(in the rows, 128 means zero)
Families of rows that turns and mirrors carry onto each other, the same ones carrying the whole set onto itself: the rest of each named row's family, in list order:
5 families of 5 rows:
tad: [123 127 127 126 111 151 123 154 102  78 127 118  78]
kul: [157 153 106 140  95 120 104 178 110  82 130 128 123]
tik: [156 148  97 128 101 127 105 185 114  98 125 121 134]
sopo: [137 126 107 101 131 135 134 134 112 117 154 142 136]
ponop: [128 128 132 136 116 153 139 159 107  75 138 118  88]
beg: [131 133 138 152 147 140 118 141  89 135 150 132 118]
pek: [124 138 127 161 131 151  98 156  95 140 139 128 126]
vubep: [124 134 116 141 105 155 130 144 111  78 144 126  77]
Pivop: [162 129 100 109 124 109 134 145 107 119 149 137 135]
kibi: [139 106  84 140  91 130 112 140 108 134 124 124  83]
geso: [129 129 138 174 128 142 104 159  92 134 137 127 117]
talum: [125 126 136 157 129 138  92 151  85 138 130 130 116]
Tepin: [142 112 115 111 129 125 143 130 106 118 155 142 130]
bagim: [128 140 134 163 129 139  99 143  91 130 149 141 126]
Tup: [148 123  89 167 103 130 111 152 105 144 131 117  89]
med: [135 124 106 131 112 148 145 145 112  89 140 115  69]
Favem: [158 138 108 122 100 113  98 181 103  94 117 123 126]
figup: [147 131 107 108 119 119 130 132 109 107 158 149 135]
Fikal: [166 138 107 138 101 113 111 185 108  99 125 123 136]
vin: [158 154 120 139 114 125 115 186 103  82 128 115 116]
vuz: [136 115  73 145  95 143 119 144 119 139 133 124  92]
vesa: [139 116 118  98 128 121 126 130  99 116 145 143 129]
Doz: [140 120  82 160  90 132 112 137 113 138 140 133  91]
Digap: [120 136 119 132 115 167 130 158 112  81 137 117  86]
madu: [146 106  80 150  89 129 128 147 116 131 131 123  88]

Same family as Tup: beg, Pivop, med, vin
Same family as Favem: tad, kibi, talum, vesa
Same family as tik: sopo, pek, vuz, Digap

